Rotation paths and how fast each direction turns (degrees per step):
Each turn is a multiple of 5 degrees from 10 to 175, or 0.
Each row of a path follows its step; steps can be skipped.
Path 1:
step 0: [-21 -13  11  -9  24   2   7  33 -21 -32  34  -2  25 -22  -6  25  -4 -29
  14   3 -19  -4 -36  10   5   9 -12 -43 -10   2  -9  -6  18   3  -1  22
 -18 -19  11   6   5   0   7   9  30   6 -24  -4  -2  20 -46 -25 -16  -4
   4   8]
step 1: [ 18 -14 -33  -1 -23  -4 -10   3  19 -34 -20 -13 -12 -36  22  25 -40  13
  19  40  17  -1 -22  -4   7 -12  12 -21 -10   7  13 -18  17  19 -19   1
  -5  13  -7   9   3   4 -18 -42   1   5 -13   5 -18 -16  13  14  10 -14
 -32  14]
step 2: [  6  16  -1  10  30   1  28   2  -6   5  -2 -17   6   0 -15 -17  -3 -20
  26  51  -1 -16  22 -26   7  -4 -28  10 -30 -31 -10   7 -22  22   0  24
 -30  -7  -7   2  -8  -6 -20  -3 -22  24 -36  -9   9 -22  18  16 -13   5
  31  -1]
step 3: [ 19 -28  12  13 -22  -2  10 -12  31  10   0 -15  -6   9  21   6 -12 -49
  21  -5   5  15 -35  -3   4  23 -39  27  -3   1 -17 -10  -6 -10  10  -4
   7  18  25  27 -48  20  15  15  -9 -23  -7  -6 -11  -5  -3 -20   2   4
  10  32]
step 4: [ -6  10  22 -24   0   4   3 -26 -29  -8  31  19  28   0   9  29  -6 -11
  17 -31 -13 -14 -16 -20  25   1  17  -5 -28 -17  38 -10 -16   6  30   3
 -12  -7  -2  12 -26   5 -24 -34  12  -5   0  35   7 -13 -10  -1  15 -39
  -2   2]
step 5: [-15  -8 -22  10  -2  14  18  14 -11  30  40 -13 -21 -34  -9   4 -13 -11
   1  24  13 -22  11  16 -21  12  12 -27   6   1 -20  -8 -15  18   5  15
  -2  43 -18   2 -22   7  28 -38  46   0  -5  -5 -17   3   8  -1  28  -6
  -4  -4]
step 6: [  2 -24  10   7  26 -25  -2   5 -15 -31  12  -1  31   3  17   1  -9   2
  32  17  45  13 -19  21  21   1  10   9 -12  -2 -18  -8 -10  16  10  -3
 -52   0  26 -10  -3 -15   9  -8   5  30 -17   6 -20   2  -3   2  -4  53
  -1 -15]
step 7: [  6 -18 -10   2 -12  21  11 -10  40 -13  11 -16   5 -14   0  -9 -40 -23
  19  21 -24  -1 -22 -26  20  19  11 -45  30  10  -6  14  -4  10  26   5
   1 -28   5 -14  -5  -7 -33  10   5 -13 -29  -3 -16 -20  11 -14 -33  -4
   0  18]
step 8: [ -8   2   3 -21   6   4   5  -9  -8  17  -2 -13   8  -6  41  -2 -30  17
  38  31  -2 -17  25 -10  30  27 -26  21  -2  16  17 -11  -2 -10 -17  28
   5   0  -5  54 -26  -7 -17 -24  -5  17  22  11   3   4   5  26  -6 -10
  10  19]
step 9: [ -7 -17  23   3  14 -12   7   9   5 -17   2 -16  18 -28 -44  10 -18 -21
  -6  17 -14  -7   0  28  -8   2 -10   2 -46 -17   3 -13 -47 -16  13  16
  -2 -13  -2  20 -37  16  32   7  24 -22  -2 -26   8 -15 -10   5  -3  -8
  19   9]
step 10: [  3 -27  13 -16 -30  -4 -20  -3 -37 -21   6   3   5  -3  30  30  -6 -30
  42   1 -16   8 -11  14   1 -12  -9 -25 -12   2 -31 -32  -7   8   6 -33
   4  30  14  -8   1 -17   1 -26  -6  12 -23  -5   2 -10 -16 -10  26 -20
  -9  23]
step 11: [  1  21  -4  -6  12   0  41  19  39 -12  21 -11  16  -2   8  21   5 -15
   0   8  -8 -25  -5 -32  -7   6   9  -8  -9  -6  13  -2 -35  23   4   8
   5   6  -4   9   4  -1 -13 -41  11  39 -41   8 -21 -21  25   4   9  12
 -39 -25]
Speeds:
[ -1  -1   2   2  -4   4   1   1   0 -11  -3  18  -1   2   0  14   0  -7
   1  -1   0   1   0  -4   7   2   3   0   9   4   0   3   0  -4  -1  -5
   1  -3  -3   2   4  -1  -2  -5   0  -2  -3   2  -4   2   5  -8  -5  -6
   2   3] : 110
[ 2  1 -3  4 -5 -3 -8  0  2 -1  2  9  0  5  2  1  2 -1  2  9  0  1  3 14
 -1 -7 -5 -5 -8  5 -4  5 -3  6  9  2 -3  0 -5 -4  8  7  1 -1 -4  1 -1 -5
 -7 -4  3  7  4 -1  0 -2] : 85
[ -6   4  -2  -7   1  -2   5  -1   4   2   3   4  -1  -8   1   6  -2  -8
   4  -6  -3   0   1   7   2  -5   3  -6  -7   2  -3  -4   1   5 -12  -8
   2  -2   1 -11  -1   3   8  -6   3   1   5   2   5   2  -2   0  -1   5
   1  -8] : 70
[ -2  -3   6  -3  15   4   5  -5   2   0   8  -5  -1   2  -8   7  -1   2
  -3  -2   4  -1   0   2   1  -8   1   2   0  -2   3   3  -4   1   5   2
   2  -6   7  -5   8   6  -2   2   2   0  -8  -1   5   1   6   5  -6 -10
   1  -1] : 155
[-2  9 -3 -1  1 -1 -6 -4 -6  2  8 -1  0  0 -3 -5 -8  1  4 -2  7  5  2  6
  5  9  3 -2 12 -1 -2  9 -3 -5  4 -4 -4 -4  4 -3 -4  2  3  5  8  1  7  5
 -5 -4  6  1  2  1 -1 -3] : 40
[-9  0  4  1  0 -4  7  3 -1  2 -2  1 -3 -3 -2  7  4 -3  1  8  7  6  9  7
 -2  6 -1  7 -4 -1  3  5  0  2  0  9  6  2  3  6  3 -2  5  8  0 -2 -2  3
 -1 -1  0 -8  3 10  8 -6] : 115
